One hidden turn or mirror swaps the rows below in pairs. Which row is each named row swapped with?
The rows were stretched afterwards, more along some directions than others.
J784: [ 1.13 -1.54  1.11 -0.43 -1.57 -0.78 -0.04 -1.98  1.06 -0.35  1.56 -0.65
  1.04  0.70 -0.05  0.65  0.30]
J927: [ 3.09  0.31  2.64 -2.67 -3.32 -1.09 -0.17 -0.53  1.11 -0.40  3.20 -3.30
 -0.21 -0.40  0.20 -1.15  0.55]
J397: [ 3.71 -0.65  1.47 -0.86 -2.77  0.71 -2.57 -0.03 -2.83 -1.81  0.25 -2.42
  0.93 -1.53 -0.97 -3.89 -0.25]
J299: [ 4.58  1.56  0.13 -0.99 -4.41 -0.06 -2.87 -1.26 -2.17 -0.14  2.30 -3.32
  0.83 -2.62  0.30 -3.90 -0.76]
J119: [ 2.70  0.08  0.27  0.38 -2.99 -0.16 -1.41 -0.20 -2.14 -1.11  1.60 -2.89
  0.63 -2.92  0.45 -3.39  0.99]
J830: [ 1.00 -1.62  0.06 -1.16 -2.38  1.49 -2.17  0.36 -0.94 -4.55  0.15 -1.54
  2.10  1.25 -0.96 -0.45 -0.47]
J215: [ 2.80  2.42 -0.93  0.90 -5.15  1.02 -0.68 -2.27 -1.55 -0.21  4.84 -3.14
 -0.16 -1.38 -1.23 -1.13  0.60]
J696: [-0.70  0.70 -1.02 -1.28 -1.50 -0.49 -1.78  1.69 -0.83 -1.26  0.91 -0.08
 -0.76  2.32  0.47  0.89  1.23]
J222: [ 1.36 -1.01  1.55 -0.16 -0.89  0.91 -0.39 -0.28  2.58  0.16 -0.01 -1.62
 -0.33 -1.48 -0.32 -0.79 -1.11]
J369: [ 2.27 -0.24  0.20 -1.93 -3.55  0.11 -1.93 -0.06 -1.00 -0.38  0.80 -3.70
 -0.23 -3.75 -0.65 -3.21  0.14]
J618: [ 3.98  2.79  1.04 -0.37 -4.79  0.13 -2.43 -2.78 -3.68  1.60  2.20 -3.58
 -1.93 -2.23 -1.67 -2.93  0.20]
J872: [ 0.55 -2.18 -0.29 -2.33 -0.68  0.98 -0.67 -1.14  1.65 -3.10 -0.42  1.11
  1.12  0.82 -2.23 -2.10 -0.14]
J887: [ 2.48 -2.87  2.15 -1.99 -2.61  1.94 -3.44 -1.93 -1.22 -1.79 -2.04  0.96
  0.92 -0.19 -2.11 -1.96 -0.71]
J427: [ 3.28  0.96  1.86 -2.73 -3.70  1.03 -1.04 -1.98 -3.40  2.98  4.39 -4.01
 -1.81 -1.64  0.57 -1.23  0.05]
J863: [ 0.11 -1.47 -0.29 -1.15 -2.37  0.97 -1.64 -0.98  0.05 -4.01  1.70 -2.02
  1.67  1.12 -0.44 -0.11 -0.25]
J158: [ 2.85 -0.50 -0.43 -2.79 -1.99  2.20 -3.16 -0.74  2.95 -1.77  0.90 -0.49
 -1.29 -0.39 -1.56 -0.94  0.41]
J38: [ 1.66  0.03  0.83 -3.00  0.71 -1.05 -0.72 -2.21  1.76 -0.86 -0.19 -1.49
 -1.34 -1.99 -0.54 -1.09  0.00]
J191: [ 3.95  1.57  1.22 -1.91 -0.48 -1.80 -1.31 -3.07  0.27 -0.80  1.78 -1.38
  0.29 -0.86  0.67 -1.78 -1.04]
J271: [ 3.73  0.43  0.42 -1.63 -4.20 -0.06 -1.48 -1.50 -1.33 -0.89  1.25 -2.91
  0.25 -3.43  0.48 -4.01  0.28]
J493: [ 0.77  0.30  1.30  0.95 -1.71 -0.26 -0.93 -0.64 -0.31  0.03  0.47 -1.47
  1.85  1.43  2.46 -1.42 -0.10]
J806: [ 1.61  0.64  0.66 -2.88 -0.76 -2.55 -0.76 -2.74 -0.29 -1.95  1.37 -0.22
 -1.23 -1.03 -0.04 -2.53  1.19]
J515: [ 3.71  0.06  0.98 -2.30 -0.19 -0.94 -2.87 -2.65 -0.09 -0.02  0.59 -1.29
 -0.20 -0.80 -0.39 -1.01 -1.09]
J580: [ 1.35 -0.55  1.73 -1.07 -1.16 -0.42 -2.76 -0.71 -2.02 -1.81  1.09 -0.39
  2.11 -1.18  0.96 -1.84 -1.75]
J900: [-0.14 -1.30  0.66 -0.22 -2.16 -0.63 -1.85  0.24  0.36 -2.71  1.61 -1.04
  0.52 -0.01 -0.85  1.84  1.79]
J725: [ 0.92  1.15  0.32  2.04 -2.35 -0.02  0.30  0.00 -0.07 -1.51  2.27 -0.76
  0.79 -0.28 -1.44 -2.12  0.27]
J27: [ 3.12  1.41  0.35 -3.17 -0.44 -1.76  0.04 -3.35  0.83 -1.03  2.06 -1.07
 -0.91 -1.97  0.13 -2.21  0.23]
J410: [ 0.99  1.22 -0.30 -0.53 -4.25  0.72 -1.53  1.00 -2.09 -0.04  1.97 -0.25
  0.25 -0.51  0.29 -2.35  2.34]
J934: [ 4.31  0.69  1.37 -0.91 -3.70  0.51 -2.96 -1.08 -2.82  1.60  1.96 -4.33
  1.15 -3.09  0.55 -3.80 -1.11]
J444: [ 1.86  1.37  0.33 -1.89  0.72 -1.97 -0.16 -2.03 -0.41 -0.91  1.50 -0.84
 -0.66 -0.96 -0.04 -1.83  1.36]
J877: [ 2.94 -0.13  1.02 -2.06 -3.57 -0.55 -2.22 -1.14 -1.82 -1.06  0.40 -3.46
  0.77 -2.15  1.03 -3.57 -0.73]
J220: [ 3.91  1.42  3.13 -0.45 -3.10  1.61 -2.19  0.50 -1.15  1.17  0.94 -3.16
 -0.74  0.73  0.78 -0.81 -0.69]
J28: [ 2.50  0.51 -0.19 -3.60  0.80 -0.56 -0.76 -3.47  0.54 -0.34  1.31 -1.96
 -1.03 -0.81  0.03 -0.94  0.58]
J621: [ 1.95  1.28  0.31  1.08 -1.85 -0.48  0.71 -1.43  0.77 -0.69  4.08  0.19
 -0.77 -0.83 -0.10 -0.65  1.52]
J172: [ 0.93  0.60 -1.84 -1.81 -3.40  2.58 -2.43 -0.66 -1.21  2.19  2.09 -1.82
 -0.29 -0.59 -0.27 -1.40  1.27]
J67: [ 3.17  1.44  0.10 -3.02 -0.40 -1.67 -0.81 -3.74  0.55 -1.01  1.80 -1.65
 -1.21 -1.38 -0.89 -2.39 -0.63]
J118: [ 1.32  1.90 -2.98 -0.88 -2.68 -1.29 -1.64 -0.88 -0.58 -0.24  4.41 -0.50
 -0.64  1.37 -1.53 -1.12  0.67]
J678: [ 0.37 -0.24 -1.20 -3.75 -2.67  0.15 -2.61  1.70  0.15  0.53  0.20 -1.14
 -1.53  0.04 -1.60 -0.54  0.36]
J743: [ 0.49  1.01  0.40 -2.76 -1.76 -0.56 -0.43 -2.94 -0.17 -2.06  1.30 -2.35
 -0.64  2.47 -1.57  0.22  1.14]
J37: [ 1.24 -0.27  0.42 -3.14 -2.60 -0.09  0.06 -0.80 -0.54  0.63  1.73 -3.38
 -2.22  1.27  1.05  0.54  1.29]
J615: [ 2.94  1.40  0.73 -0.58 -4.11 -0.30 -0.86 -1.94 -2.22 -0.13  3.04 -3.48
 -0.86 -3.88  0.59 -4.93  1.05]
J207: [ 3.08 -1.32  0.95 -1.44 -3.18 -0.19 -1.39 -1.53 -1.51 -1.44  0.70 -3.48
  1.66 -2.25 -0.01 -3.09  0.13]
J820: [ 0.01  0.08  0.51 -1.62 -1.35 -0.11 -1.53 -1.28 -0.30 -2.66  0.16  0.72
  2.22  1.83  0.53  0.40  0.22]
J519: [ 3.14  0.35  1.92 -2.55  0.71 -1.34 -0.92 -1.64 -1.05 -1.11  1.27 -1.78
 -1.02  0.27  0.23 -0.80 -0.07]
J988: [ 2.95 -0.44  0.44 -1.55 -1.94  0.13 -3.16  1.28  0.25 -2.85  1.97  0.91
  0.81  1.41 -2.52 -0.68 -1.54]
J782: [ 0.66  2.07  0.10  0.29 -2.58  2.20 -1.27 -0.86 -0.59  0.64  2.97 -2.82
 -0.24 -2.43 -1.39 -1.59  2.18]
J854: [ 1.56  1.10  1.07 -2.29 -0.58 -0.52  0.23 -2.30 -0.23 -2.40  1.36 -2.16
 -0.51  2.31 -1.33  0.74  0.49]

J784 is swapped with J172
J872 is swapped with J37
J299 is swapped with J191
J215 is swapped with J820
J67 is swapped with J877
J696 is swapped with J725
J854 is swapped with J830

